In the data rows, 128 means zero.
Here are some points, each followed by its number:
119 & 123 & 114 & 122 & 118 & 132 & 124 & 95 & 126 & 118 & 106 & 96 & 125 & 133 & 112 & 120 & 132 & 133 & 121 & 132 & 125 & 138 & 139 \\ 0
124 & 109 & 107 & 109 & 126 & 107 & 109 & 137 & 109 & 124 & 138 & 135 & 109 & 111 & 141 & 131 & 115 & 118 & 153 & 143 & 155 & 144 & 130 \\ 1
123 & 111 & 110 & 112 & 124 & 112 & 112 & 112 & 112 & 124 & 114 & 114 & 113 & 114 & 119 & 131 & 120 & 123 & 127 & 139 & 132 & 144 & 133 \\ 2
136 & 121 & 127 & 111 & 126 & 121 & 117 & 151 & 113 & 127 & 162 & 155 & 121 & 112 & 172 & 128 & 140 & 148 & 47 & 49 & 52 & 53 & 55 \\ 3
124 & 111 & 112 & 111 & 126 & 110 & 113 & 116 & 113 & 125 & 111 & 116 & 113 & 112 & 116 & 131 & 119 & 123 & 125 & 140 & 129 & 145 & 136 \\ 4
123 & 104 & 107 & 107 & 126 & 106 & 109 & 135 & 106 & 124 & 130 & 138 & 107 & 111 & 137 & 133 & 115 & 118 & 149 & 140 & 151 & 146 & 129 \\ 5
164 & 159 & 167 & 146 & 146 & 147 & 165 & 185 & 141 & 143 & 171 & 168 & 148 & 161 & 179 & 156 & 162 & 165 & 171 & 173 & 193 & 177 & 177 \\ 6
120 & 116 & 125 & 118 & 123 & 121 & 118 & 109 & 122 & 117 & 110 & 117 & 115 & 115 & 106 & 126 & 127 & 127 & 119 & 133 & 117 & 142 & 145 \\ 7
134 & 128 & 139 & 130 & 133 & 123 & 132 & 157 & 128 & 133 & 164 & 157 & 129 & 128 & 169 & 138 & 42 & 45 & 47 & 49 & 52 & 53 & 55 \\ 8
135 & 136 & 120 & 137 & 140 & 159 & 137 & 174 & 135 & 142 & 157 & 177 & 138 & 164 & 160 & 158 & 141 & 148 & 47 & 49 & 52 & 53 & 55 \\ 9
127 & 130 & 127 & 126 & 132 & 125 & 129 & 159 & 132 & 134 & 158 & 161 & 126 & 130 & 164 & 140 & 135 & 135 & 173 & 150 & 183 & 151 & 141 \\ 10
128 & 121 & 122 & 120 & 129 & 116 & 120 & 147 & 120 & 130 & 156 & 149 & 121 & 118 & 162 & 133 & 128 & 130 & 172 & 145 & 176 & 147 & 145 \\ 11
124 & 105 & 106 & 106 & 125 & 105 & 106 & 132 & 106 & 126 & 129 & 132 & 109 & 108 & 135 & 130 & 114 & 118 & 141 & 140 & 146 & 145 & 128 \\ 12
117 & 121 & 134 & 129 & 114 & 121 & 123 & 106 & 127 & 121 & 92 & 100 & 132 & 122 & 106 & 122 & 136 & 144 & 102 & 130 & 109 & 135 & 153 \\ 13
130 & 108 & 113 & 116 & 130 & 116 & 112 & 146 & 114 & 119 & 149 & 154 & 110 & 110 & 149 & 135 & 122 & 128 & 162 & 145 & 158 & 145 & 132 \\ 14
130 & 102 & 109 & 109 & 129 & 104 & 105 & 131 & 101 & 120 & 140 & 135 & 104 & 102 & 147 & 137 & 117 & 121 & 160 & 146 & 157 & 141 & 129 \\ 15
126 & 119 & 124 & 113 & 125 & 105 & 114 & 143 & 115 & 120 & 159 & 140 & 114 & 105 & 159 & 123 & 113 & 124 & 175 & 151 & 174 & 146 & 145 \\ 16
139 & 115 & 114 & 101 & 124 & 114 & 105 & 139 & 103 & 128 & 139 & 125 & 111 & 112 & 148 & 128 & 128 & 125 & 160 & 130 & 161 & 158 & 132 \\ 17
125 & 112 & 109 & 112 & 124 & 116 & 113 & 109 & 112 & 124 & 118 & 108 & 114 & 119 & 124 & 129 & 120 & 122 & 131 & 140 & 137 & 144 & 131 \\ 18
81 & 175 & 164 & 175 & 75 & 176 & 177 & 72 & 177 & 74 & 78 & 70 & 176 & 180 & 83 & 82 & 183 & 185 & 92 & 90 & 94 & 95 & 186 \\ 19
133 & 119 & 125 & 126 & 138 & 141 & 118 & 170 & 141 & 140 & 153 & 168 & 124 & 137 & 158 & 147 & 140 & 144 & 168 & 146 & 171 & 163 & 137 \\ 20
106 & 139 & 141 & 143 & 106 & 135 & 143 & 94 & 138 & 112 & 90 & 94 & 144 & 139 & 91 & 117 & 145 & 153 & 97 & 123 & 102 & 53 & 55 \\ 21
125 & 111 & 108 & 113 & 123 & 112 & 112 & 112 & 110 & 124 & 119 & 114 & 113 & 116 & 123 & 129 & 118 & 122 & 132 & 138 & 137 & 143 & 131 \\ 22
159 & 159 & 173 & 159 & 150 & 141 & 159 & 168 & 159 & 151 & 185 & 168 & 160 & 143 & 191 & 147 & 167 & 168 & 198 & 167 & 203 & 171 & 195 \\ 23
123 & 132 & 122 & 127 & 118 & 122 & 130 & 99 & 126 & 115 & 98 & 99 & 131 & 126 & 112 & 118 & 129 & 141 & 118 & 137 & 118 & 142 & 147 \\ 24
27 & 225 & 205 & 218 & 16 & 214 & 223 & 59 & 225 & 11 & 58 & 56 & 219 & 221 & 69 & 29 & 234 & 238 & 73 & 32 & 79 & 32 & 227 \\ 25
119 & 123 & 116 & 109 & 125 & 114 & 116 & 121 & 103 & 118 & 104 & 101 & 112 & 110 & 121 & 126 & 115 & 122 & 47 & 49 & 52 & 53 & 55 \\ 26
72 & 183 & 176 & 182 & 71 & 174 & 183 & 71 & 183 & 72 & 72 & 72 & 184 & 177 & 78 & 87 & 190 & 193 & 86 & 87 & 90 & 92 & 198 \\ 27
112 & 138 & 138 & 120 & 115 & 126 & 123 & 99 & 124 & 121 & 95 & 98 & 132 & 124 & 89 & 124 & 143 & 139 & 108 & 134 & 99 & 130 & 158 \\ 28
129 & 127 & 122 & 128 & 131 & 127 & 128 & 159 & 125 & 133 & 157 & 159 & 135 & 133 & 169 & 143 & 139 & 139 & 176 & 149 & 177 & 153 & 146 \\ 29
252 & 234 & 250 & 235 & 232 & 200 & 234 & 194 & 235 & 230 & 211 & 194 & 234 & 202 & 218 & 205 & 243 & 244 & 224 & 248 & 229 & 251 & 255 \\ 30
125 & 107 & 106 & 108 & 125 & 108 & 108 & 136 & 108 & 125 & 134 & 137 & 108 & 110 & 137 & 131 & 114 & 119 & 146 & 141 & 152 & 145 & 129 \\ 31
124 & 108 & 108 & 108 & 127 & 111 & 110 & 138 & 111 & 125 & 139 & 141 & 111 & 110 & 144 & 133 & 117 & 121 & 151 & 140 & 158 & 146 & 131 \\ 32
152 & 153 & 157 & 159 & 152 & 151 & 155 & 175 & 162 & 156 & 174 & 175 & 163 & 159 & 181 & 155 & 169 & 169 & 190 & 169 & 193 & 176 & 177 \\ 33
109 & 138 & 134 & 140 & 112 & 133 & 132 & 93 & 140 & 110 & 96 & 95 & 133 & 139 & 40 & 40 & 42 & 45 & 47 & 49 & 52 & 53 & 55 \\ 34
145 & 149 & 145 & 149 & 146 & 143 & 149 & 169 & 148 & 146 & 172 & 170 & 150 & 146 & 177 & 150 & 156 & 159 & 186 & 162 & 52 & 53 & 55 \\ 35
123 & 115 & 111 & 109 & 123 & 122 & 113 & 104 & 112 & 121 & 118 & 103 & 114 & 119 & 123 & 129 & 42 & 45 & 47 & 49 & 52 & 53 & 55 \\ 36
145 & 140 & 146 & 139 & 143 & 138 & 143 & 175 & 149 & 148 & 170 & 165 & 145 & 147 & 173 & 143 & 158 & 148 & 190 & 157 & 178 & 166 & 163 \\ 37
126 & 109 & 110 & 106 & 121 & 114 & 113 & 110 & 111 & 121 & 113 & 117 & 109 & 111 & 120 & 127 & 132 & 134 & 103 & 142 & 52 & 53 & 55 \\ 38
121 & 111 & 109 & 112 & 123 & 116 & 111 & 111 & 113 & 124 & 118 & 112 & 112 & 117 & 121 & 129 & 119 & 123 & 129 & 140 & 138 & 145 & 129 \\ 39
125 & 108 & 108 & 110 & 127 & 115 & 109 & 147 & 114 & 125 & 139 & 144 & 111 & 117 & 145 & 134 & 119 & 120 & 153 & 140 & 157 & 146 & 131 \\ 40
143 & 136 & 154 & 143 & 139 & 124 & 136 & 163 & 140 & 140 & 172 & 157 & 141 & 125 & 186 & 137 & 149 & 152 & 186 & 152 & 189 & 156 & 174 \\ 41
130 & 123 & 131 & 122 & 130 & 115 & 123 & 148 & 124 & 129 & 162 & 150 & 125 & 119 & 168 & 133 & 130 & 133 & 176 & 144 & 181 & 149 & 152 \\ 42
129 & 117 & 112 & 111 & 131 & 189 & 107 & 190 & 103 & 126 & 127 & 188 & 119 & 185 & 139 & 192 & 121 & 133 & 143 & 143 & 151 & 147 & 126 \\ 43
127 & 116 & 112 & 115 & 128 & 118 & 116 & 153 & 115 & 129 & 145 & 152 & 117 & 121 & 151 & 134 & 123 & 127 & 157 & 49 & 52 & 53 & 55 \\ 44
112 & 129 & 123 & 122 & 115 & 120 & 126 & 104 & 124 & 122 & 100 & 104 & 122 & 125 & 102 & 129 & 129 & 133 & 115 & 138 & 122 & 138 & 141 \\ 45
125 & 114 & 115 & 112 & 124 & 111 & 112 & 113 & 117 & 124 & 109 & 112 & 114 & 113 & 118 & 129 & 123 & 126 & 127 & 138 & 128 & 145 & 139 \\ 46
128 & 109 & 110 & 116 & 120 & 111 & 113 & 140 & 109 & 128 & 146 & 144 & 115 & 117 & 147 & 128 & 115 & 122 & 157 & 135 & 163 & 144 & 132 \\ 47
125 & 112 & 109 & 112 & 124 & 117 & 112 & 107 & 112 & 125 & 119 & 107 & 114 & 118 & 123 & 130 & 119 & 122 & 133 & 139 & 137 & 144 & 131 \\ 48
119 & 113 & 115 & 107 & 122 & 114 & 114 & 115 & 110 & 126 & 113 & 103 & 106 & 36 & 40 & 40 & 42 & 45 & 47 & 49 & 52 & 53 & 55 \\ 49
127 & 119 & 113 & 119 & 129 & 126 & 120 & 159 & 120 & 130 & 146 & 160 & 121 & 36 & 40 & 40 & 42 & 45 & 47 & 49 & 52 & 53 & 55 \\ 50
87 & 160 & 160 & 161 & 95 & 147 & 153 & 86 & 162 & 92 & 81 & 88 & 151 & 154 & 85 & 105 & 166 & 168 & 47 & 49 & 52 & 53 & 55 \\ 51
126 & 110 & 110 & 108 & 125 & 106 & 108 & 133 & 107 & 128 & 141 & 133 & 111 & 113 & 145 & 131 & 117 & 120 & 154 & 140 & 159 & 53 & 55 \\ 52
128 & 106 & 105 & 111 & 122 & 109 & 109 & 117 & 106 & 126 & 131 & 122 & 109 & 115 & 133 & 128 & 112 & 118 & 143 & 135 & 149 & 143 & 126 \\ 53
116 & 124 & 120 & 120 & 121 & 127 & 127 & 98 & 116 & 125 & 106 & 110 & 127 & 114 & 110 & 122 & 132 & 127 & 110 & 137 & 120 & 137 & 147 \\ 54
123 & 114 & 111 & 122 & 125 & 115 & 114 & 106 & 115 & 124 & 110 & 102 & 113 & 114 & 126 & 128 & 124 & 126 & 125 & 138 & 130 & 140 & 132 \\ 55
109 & 144 & 133 & 143 & 106 & 149 & 139 & 84 & 143 & 102 & 94 & 84 & 142 & 149 & 100 & 107 & 153 & 156 & 108 & 120 & 111 & 122 & 154 \\ 56
125 & 107 & 106 & 106 & 125 & 107 & 107 & 130 & 106 & 124 & 131 & 130 & 109 & 109 & 136 & 132 & 114 & 117 & 144 & 141 & 148 & 145 & 128 \\ 57
New points follow, each followed by the number of its nearest point above.
119 & 113 & 114 & 117 & 121 & 110 & 115 & 144 & 106 & 124 & 147 & 140 & 128 & 121 & 166 & 141 & 132 & 124 & 172 & 144 & 173 & 148 & 135 \\ 11
124 & 106 & 106 & 107 & 125 & 107 & 107 & 125 & 107 & 126 & 132 & 124 & 109 & 109 & 137 & 131 & 114 & 116 & 145 & 139 & 150 & 53 & 55 \\ 52
119 & 130 & 129 & 130 & 112 & 116 & 130 & 110 & 126 & 128 & 91 & 106 & 133 & 134 & 91 & 123 & 137 & 141 & 100 & 49 & 52 & 53 & 55 \\ 26
135 & 148 & 118 & 148 & 164 & 224 & 147 & 202 & 148 & 163 & 152 & 202 & 149 & 226 & 158 & 235 & 156 & 157 & 166 & 179 & 170 & 183 & 140 \\ 43
131 & 121 & 106 & 124 & 139 & 146 & 122 & 167 & 128 & 137 & 148 & 169 & 127 & 149 & 152 & 157 & 131 & 133 & 163 & 150 & 166 & 157 & 135 \\ 20
129 & 117 & 112 & 121 & 128 & 121 & 116 & 146 & 114 & 131 & 151 & 153 & 118 & 124 & 40 & 40 & 42 & 45 & 47 & 49 & 52 & 53 & 55 \\ 50
122 & 92 & 110 & 114 & 116 & 104 & 99 & 123 & 112 & 129 & 115 & 123 & 117 & 120 & 131 & 125 & 42 & 45 & 47 & 49 & 52 & 53 & 55 \\ 36
255 & 242 & 253 & 244 & 247 & 216 & 242 & 201 & 243 & 246 & 211 & 193 & 244 & 220 & 215 & 222 & 251 & 255 & 225 & 255 & 227 & 255 & 255 \\ 30
122 & 105 & 108 & 104 & 126 & 106 & 107 & 122 & 103 & 124 & 135 & 122 & 107 & 109 & 40 & 40 & 42 & 45 & 47 & 49 & 52 & 53 & 55 \\ 49
138 & 130 & 150 & 133 & 134 & 124 & 132 & 153 & 136 & 129 & 178 & 156 & 131 & 122 & 40 & 40 & 42 & 45 & 47 & 49 & 52 & 53 & 55 \\ 50
99 & 152 & 138 & 148 & 101 & 147 & 149 & 88 & 148 & 99 & 86 & 85 & 142 & 153 & 98 & 103 & 154 & 153 & 101 & 123 & 113 & 120 & 157 \\ 56
110 & 143 & 131 & 142 & 105 & 150 & 142 & 84 & 140 & 105 & 96 & 84 & 143 & 152 & 40 & 40 & 42 & 45 & 47 & 49 & 52 & 53 & 55 \\ 34
97 & 157 & 149 & 156 & 94 & 159 & 153 & 83 & 162 & 93 & 88 & 84 & 155 & 158 & 89 & 97 & 164 & 169 & 103 & 111 & 104 & 115 & 168 \\ 56
255 & 255 & 252 & 255 & 255 & 255 & 255 & 213 & 255 & 255 & 210 & 212 & 255 & 255 & 211 & 255 & 255 & 255 & 225 & 255 & 224 & 255 & 255 \\ 30
111 & 139 & 126 & 144 & 114 & 147 & 128 & 77 & 126 & 115 & 93 & 92 & 131 & 143 & 102 & 40 & 42 & 45 & 47 & 49 & 52 & 53 & 55 \\ 34
222 & 210 & 236 & 210 & 199 & 176 & 210 & 185 & 210 & 199 & 206 & 184 & 211 & 179 & 211 & 178 & 218 & 221 & 219 & 213 & 225 & 218 & 255 \\ 30
95 & 154 & 152 & 154 & 98 & 145 & 152 & 87 & 154 & 98 & 82 & 90 & 150 & 152 & 90 & 106 & 162 & 160 & 47 & 49 & 52 & 53 & 55 \\ 51
91 & 164 & 156 & 164 & 89 & 161 & 164 & 79 & 161 & 89 & 82 & 78 & 165 & 164 & 87 & 40 & 42 & 45 & 47 & 49 & 52 & 53 & 55 \\ 34
243 & 227 & 249 & 229 & 220 & 192 & 228 & 190 & 226 & 220 & 210 & 191 & 234 & 197 & 219 & 200 & 239 & 238 & 226 & 237 & 229 & 242 & 255 \\ 30
193 & 188 & 216 & 182 & 171 & 150 & 186 & 172 & 184 & 170 & 203 & 172 & 181 & 158 & 206 & 153 & 196 & 196 & 217 & 186 & 216 & 190 & 245 \\ 23
132 & 106 & 106 & 121 & 113 & 111 & 112 & 112 & 104 & 126 & 136 & 123 & 114 & 125 & 129 & 119 & 107 & 119 & 144 & 123 & 154 & 138 & 122 \\ 53
121 & 117 & 123 & 115 & 124 & 111 & 118 & 115 & 116 & 121 & 99 & 112 & 116 & 114 & 105 & 130 & 123 & 125 & 47 & 49 & 52 & 53 & 55 \\ 26
125 & 108 & 109 & 107 & 125 & 107 & 108 & 130 & 107 & 125 & 141 & 130 & 109 & 109 & 146 & 40 & 42 & 45 & 47 & 49 & 52 & 53 & 55 \\ 36
123 & 94 & 111 & 101 & 117 & 113 & 112 & 136 & 113 & 114 & 102 & 113 & 104 & 98 & 134 & 141 & 120 & 108 & 129 & 49 & 52 & 53 & 55 \\ 44
126 & 113 & 119 & 114 & 121 & 108 & 112 & 116 & 114 & 128 & 106 & 110 & 118 & 116 & 115 & 126 & 125 & 127 & 118 & 49 & 52 & 53 & 55 \\ 26
129 & 123 & 110 & 116 & 134 & 148 & 119 & 169 & 117 & 133 & 144 & 174 & 122 & 151 & 146 & 153 & 129 & 129 & 154 & 153 & 158 & 149 & 131 \\ 20
129 & 119 & 124 & 120 & 129 & 114 & 121 & 146 & 120 & 129 & 158 & 147 & 121 & 36 & 40 & 40 & 42 & 45 & 47 & 49 & 52 & 53 & 55 \\ 50
79 & 177 & 164 & 177 & 75 & 175 & 177 & 72 & 177 & 75 & 77 & 72 & 177 & 179 & 40 & 40 & 42 & 45 & 47 & 49 & 52 & 53 & 55 \\ 34
123 & 113 & 108 & 111 & 124 & 119 & 112 & 105 & 112 & 125 & 120 & 105 & 114 & 120 & 122 & 127 & 120 & 123 & 133 & 140 & 135 & 53 & 55 \\ 52
90 & 168 & 156 & 166 & 85 & 169 & 169 & 71 & 166 & 82 & 82 & 76 & 170 & 174 & 87 & 89 & 177 & 177 & 92 & 102 & 98 & 102 & 178 \\ 19
255 & 255 & 255 & 255 & 255 & 244 & 255 & 215 & 255 & 255 & 198 & 221 & 255 & 252 & 217 & 255 & 255 & 255 & 232 & 255 & 231 & 255 & 255 \\ 30
128 & 108 & 120 & 111 & 123 & 108 & 111 & 140 & 114 & 127 & 155 & 141 & 114 & 36 & 40 & 40 & 42 & 45 & 47 & 49 & 52 & 53 & 55 \\ 50
125 & 119 & 116 & 118 & 127 & 115 & 119 & 149 & 117 & 129 & 151 & 151 & 117 & 118 & 157 & 135 & 124 & 126 & 164 & 145 & 172 & 147 & 135 \\ 11
124 & 117 & 114 & 120 & 124 & 117 & 118 & 105 & 117 & 119 & 106 & 108 & 118 & 119 & 111 & 131 & 126 & 131 & 123 & 140 & 52 & 53 & 55 \\ 38
123 & 110 & 107 & 109 & 124 & 107 & 108 & 132 & 107 & 123 & 128 & 129 & 34 & 36 & 40 & 40 & 42 & 45 & 47 & 49 & 52 & 53 & 55 \\ 49
129 & 121 & 126 & 120 & 132 & 121 & 128 & 157 & 120 & 128 & 149 & 155 & 121 & 123 & 158 & 137 & 130 & 132 & 172 & 49 & 52 & 53 & 55 \\ 44
108 & 140 & 139 & 142 & 107 & 139 & 142 & 88 & 140 & 108 & 89 & 91 & 143 & 141 & 95 & 118 & 152 & 154 & 104 & 124 & 110 & 125 & 162 \\ 56
87 & 169 & 155 & 162 & 90 & 156 & 165 & 76 & 163 & 87 & 80 & 74 & 162 & 164 & 89 & 94 & 42 & 45 & 47 & 49 & 52 & 53 & 55 \\ 34
146 & 128 & 145 & 134 & 139 & 123 & 125 & 149 & 143 & 140 & 179 & 150 & 138 & 123 & 183 & 144 & 142 & 146 & 192 & 148 & 196 & 161 & 175 \\ 41
107 & 144 & 135 & 144 & 105 & 148 & 145 & 84 & 145 & 105 & 93 & 85 & 146 & 150 & 98 & 110 & 152 & 154 & 106 & 120 & 112 & 124 & 158 \\ 56
108 & 142 & 143 & 137 & 112 & 134 & 140 & 92 & 132 & 111 & 89 & 96 & 144 & 135 & 97 & 115 & 147 & 149 & 104 & 120 & 52 & 53 & 55 \\ 21
120 & 117 & 120 & 119 & 123 & 114 & 117 & 110 & 119 & 122 & 106 & 110 & 118 & 118 & 110 & 131 & 127 & 129 & 118 & 49 & 52 & 53 & 55 \\ 26
147 & 162 & 129 & 162 & 177 & 221 & 164 & 201 & 164 & 177 & 161 & 201 & 163 & 223 & 166 & 231 & 169 & 173 & 176 & 192 & 52 & 53 & 55 \\ 35
93 & 159 & 158 & 159 & 98 & 149 & 159 & 84 & 158 & 95 & 80 & 83 & 160 & 152 & 40 & 40 & 42 & 45 & 47 & 49 & 52 & 53 & 55 \\ 34
122 & 127 & 121 & 136 & 104 & 154 & 130 & 91 & 125 & 108 & 110 & 77 & 133 & 162 & 112 & 100 & 144 & 147 & 114 & 124 & 120 & 129 & 146 \\ 56
128 & 129 & 143 & 118 & 143 & 119 & 117 & 141 & 124 & 124 & 167 & 155 & 126 & 110 & 170 & 132 & 124 & 142 & 173 & 150 & 180 & 148 & 155 \\ 42
142 & 139 & 148 & 141 & 139 & 130 & 140 & 160 & 140 & 139 & 173 & 161 & 142 & 132 & 178 & 140 & 147 & 151 & 186 & 155 & 192 & 159 & 171 \\ 41
127 & 102 & 109 & 105 & 124 & 113 & 106 & 123 & 114 & 128 & 120 & 115 & 105 & 111 & 128 & 137 & 118 & 118 & 47 & 49 & 52 & 53 & 55 \\ 26
130 & 119 & 119 & 118 & 129 & 117 & 121 & 152 & 119 & 129 & 156 & 153 & 120 & 118 & 161 & 134 & 131 & 133 & 163 & 145 & 172 & 147 & 144 \\ 11
102 & 150 & 148 & 151 & 104 & 141 & 149 & 88 & 148 & 104 & 84 & 88 & 150 & 143 & 92 & 114 & 157 & 161 & 98 & 120 & 103 & 53 & 55 \\ 21
124 & 105 & 109 & 106 & 127 & 108 & 107 & 124 & 106 & 126 & 140 & 126 & 106 & 109 & 144 & 131 & 113 & 116 & 155 & 49 & 52 & 53 & 55 \\ 44
182 & 177 & 201 & 176 & 166 & 150 & 177 & 173 & 177 & 165 & 196 & 174 & 34 & 36 & 40 & 40 & 42 & 45 & 47 & 49 & 52 & 53 & 55 \\ 50
109 & 141 & 136 & 138 & 110 & 136 & 141 & 91 & 140 & 108 & 91 & 91 & 141 & 139 & 97 & 116 & 149 & 151 & 106 & 124 & 110 & 127 & 159 \\ 56
129 & 120 & 119 & 121 & 129 & 119 & 120 & 151 & 121 & 128 & 154 & 153 & 121 & 122 & 158 & 134 & 128 & 131 & 166 & 143 & 52 & 53 & 55 \\ 44
90 & 163 & 162 & 163 & 92 & 155 & 164 & 81 & 162 & 92 & 80 & 81 & 165 & 158 & 40 & 40 & 42 & 45 & 47 & 49 & 52 & 53 & 55 \\ 34
97 & 152 & 145 & 154 & 96 & 148 & 155 & 89 & 149 & 100 & 87 & 82 & 153 & 154 & 91 & 106 & 156 & 162 & 96 & 113 & 102 & 117 & 169 \\ 56
155 & 146 & 125 & 150 & 159 & 155 & 141 & 168 & 163 & 160 & 174 & 166 & 157 & 159 & 176 & 173 & 158 & 156 & 187 & 167 & 52 & 53 & 55 \\ 35
124 & 109 & 110 & 110 & 125 & 108 & 109 & 122 & 110 & 124 & 116 & 121 & 111 & 110 & 121 & 40 & 42 & 45 & 47 & 49 & 52 & 53 & 55 \\ 36
129 & 133 & 113 & 134 & 154 & 255 & 136 & 207 & 135 & 158 & 142 & 211 & 139 & 255 & 147 & 255 & 146 & 147 & 157 & 171 & 166 & 173 & 136 \\ 43
96 & 158 & 152 & 159 & 97 & 155 & 155 & 80 & 166 & 98 & 83 & 82 & 162 & 155 & 86 & 110 & 167 & 172 & 96 & 109 & 100 & 119 & 178 \\ 56
85 & 167 & 161 & 167 & 87 & 160 & 166 & 82 & 169 & 86 & 78 & 79 & 166 & 163 & 80 & 97 & 172 & 176 & 94 & 106 & 96 & 105 & 184 \\ 19
114 & 133 & 126 & 123 & 116 & 127 & 123 & 97 & 123 & 120 & 102 & 97 & 130 & 36 & 40 & 40 & 42 & 45 & 47 & 49 & 52 & 53 & 55 \\ 49
113 & 142 & 133 & 138 & 110 & 139 & 141 & 90 & 139 & 108 & 94 & 90 & 143 & 138 & 99 & 113 & 144 & 151 & 108 & 126 & 111 & 133 & 155 \\ 56
129 & 118 & 122 & 118 & 129 & 115 & 120 & 153 & 123 & 130 & 156 & 149 & 123 & 121 & 160 & 131 & 130 & 127 & 171 & 142 & 168 & 151 & 144 \\ 11
255 & 254 & 238 & 255 & 255 & 243 & 253 & 208 & 255 & 255 & 208 & 209 & 252 & 248 & 212 & 255 & 255 & 255 & 221 & 255 & 227 & 255 & 255 \\ 30
248 & 241 & 220 & 240 & 255 & 253 & 244 & 218 & 252 & 255 & 201 & 206 & 247 & 255 & 205 & 255 & 255 & 248 & 224 & 255 & 205 & 255 & 238 \\ 30
106 & 144 & 143 & 143 & 109 & 140 & 143 & 90 & 143 & 105 & 89 & 91 & 145 & 142 & 94 & 116 & 152 & 157 & 102 & 122 & 107 & 126 & 165 \\ 56
123 & 113 & 106 & 114 & 125 & 107 & 107 & 122 & 108 & 125 & 127 & 122 & 110 & 36 & 40 & 40 & 42 & 45 & 47 & 49 & 52 & 53 & 55 \\ 49
232 & 218 & 251 & 216 & 207 & 177 & 218 & 184 & 214 & 205 & 209 & 184 & 219 & 179 & 220 & 180 & 226 & 230 & 224 & 222 & 231 & 227 & 255 \\ 30
89 & 167 & 165 & 167 & 82 & 160 & 163 & 81 & 158 & 89 & 78 & 74 & 167 & 164 & 88 & 97 & 178 & 175 & 87 & 106 & 98 & 112 & 185 \\ 19
106 & 144 & 155 & 146 & 99 & 153 & 158 & 94 & 148 & 94 & 75 & 90 & 145 & 139 & 99 & 120 & 166 & 160 & 105 & 113 & 91 & 129 & 175 \\ 56
109 & 139 & 139 & 139 & 110 & 134 & 140 & 92 & 139 & 110 & 91 & 94 & 34 & 36 & 40 & 40 & 42 & 45 & 47 & 49 & 52 & 53 & 55 \\ 49
99 & 151 & 153 & 151 & 103 & 142 & 151 & 88 & 151 & 103 & 83 & 89 & 152 & 144 & 88 & 115 & 158 & 162 & 97 & 119 & 101 & 122 & 175 \\ 56
124 & 107 & 111 & 107 & 124 & 105 & 105 & 133 & 106 & 126 & 112 & 136 & 105 & 112 & 120 & 130 & 114 & 116 & 47 & 49 & 52 & 53 & 55 \\ 26
128 & 114 & 112 & 117 & 123 & 114 & 115 & 142 & 112 & 126 & 149 & 146 & 118 & 118 & 150 & 128 & 118 & 125 & 160 & 139 & 167 & 145 & 132 \\ 47
98 & 153 & 155 & 155 & 99 & 146 & 154 & 86 & 155 & 100 & 81 & 86 & 155 & 148 & 87 & 113 & 162 & 165 & 94 & 114 & 100 & 119 & 55 \\ 21
162 & 159 & 179 & 159 & 151 & 137 & 159 & 167 & 159 & 150 & 187 & 167 & 160 & 141 & 192 & 146 & 167 & 169 & 200 & 166 & 204 & 170 & 201 \\ 23
255 & 234 & 255 & 236 & 235 & 202 & 233 & 199 & 235 & 237 & 209 & 196 & 240 & 202 & 219 & 209 & 244 & 250 & 219 & 250 & 226 & 255 & 255 \\ 30
124 & 104 & 110 & 102 & 125 & 107 & 105 & 120 & 105 & 127 & 140 & 120 & 34 & 36 & 40 & 40 & 42 & 45 & 47 & 49 & 52 & 53 & 55 \\ 49
131 & 139 & 114 & 140 & 153 & 208 & 139 & 197 & 139 & 154 & 149 & 197 & 141 & 212 & 155 & 216 & 149 & 150 & 164 & 169 & 167 & 173 & 137 \\ 43
131 & 118 & 116 & 116 & 130 & 112 & 120 & 149 & 115 & 132 & 147 & 153 & 118 & 118 & 167 & 133 & 127 & 127 & 175 & 140 & 175 & 146 & 146 \\ 11
112 & 114 & 119 & 112 & 119 & 101 & 110 & 122 & 115 & 122 & 106 & 130 & 103 & 116 & 120 & 123 & 123 & 115 & 47 & 49 & 52 & 53 & 55 \\ 26
138 & 139 & 135 & 138 & 140 & 136 & 138 & 164 & 138 & 138 & 166 & 165 & 140 & 138 & 171 & 144 & 145 & 150 & 47 & 49 & 52 & 53 & 55 \\ 9
249 & 232 & 250 & 232 & 228 & 197 & 233 & 192 & 232 & 227 & 211 & 193 & 233 & 201 & 216 & 203 & 241 & 243 & 224 & 243 & 229 & 248 & 255 \\ 30
137 & 110 & 109 & 100 & 123 & 115 & 108 & 130 & 104 & 125 & 114 & 118 & 107 & 106 & 132 & 135 & 128 & 120 & 137 & 49 & 52 & 53 & 55 \\ 44
100 & 160 & 147 & 156 & 96 & 156 & 158 & 80 & 155 & 95 & 87 & 81 & 161 & 156 & 91 & 98 & 159 & 168 & 101 & 114 & 104 & 119 & 168 \\ 56
255 & 255 & 249 & 255 & 255 & 255 & 255 & 220 & 255 & 255 & 210 & 214 & 255 & 255 & 211 & 255 & 255 & 45 & 47 & 49 & 52 & 53 & 55 \\ 9
147 & 141 & 157 & 141 & 140 & 126 & 140 & 156 & 143 & 140 & 180 & 156 & 144 & 129 & 184 & 141 & 149 & 151 & 192 & 154 & 197 & 159 & 182 \\ 41
154 & 166 & 160 & 166 & 158 & 156 & 161 & 178 & 165 & 157 & 177 & 176 & 164 & 160 & 186 & 158 & 173 & 176 & 187 & 176 & 199 & 178 & 180 \\ 33
127 & 93 & 109 & 103 & 116 & 190 & 100 & 188 & 103 & 121 & 131 & 184 & 100 & 202 & 129 & 190 & 106 & 112 & 143 & 132 & 149 & 140 & 126 \\ 43
255 & 243 & 248 & 244 & 243 & 214 & 238 & 194 & 239 & 245 & 212 & 200 & 241 & 213 & 217 & 215 & 247 & 251 & 223 & 255 & 228 & 255 & 255 \\ 30
255 & 255 & 251 & 255 & 255 & 255 & 255 & 213 & 255 & 255 & 210 & 213 & 255 & 255 & 216 & 255 & 255 & 255 & 224 & 255 & 228 & 255 & 255 \\ 30
93 & 153 & 147 & 162 & 94 & 157 & 160 & 78 & 165 & 87 & 88 & 77 & 157 & 167 & 94 & 101 & 167 & 45 & 47 & 49 & 52 & 53 & 55 \\ 51
172 & 158 & 186 & 166 & 157 & 133 & 167 & 167 & 170 & 152 & 189 & 166 & 162 & 148 & 212 & 151 & 175 & 176 & 214 & 172 & 218 & 175 & 213 \\ 23
128 & 107 & 97 & 104 & 126 & 105 & 108 & 118 & 106 & 129 & 118 & 120 & 107 & 110 & 143 & 130 & 115 & 118 & 144 & 141 & 147 & 53 & 55 \\ 52
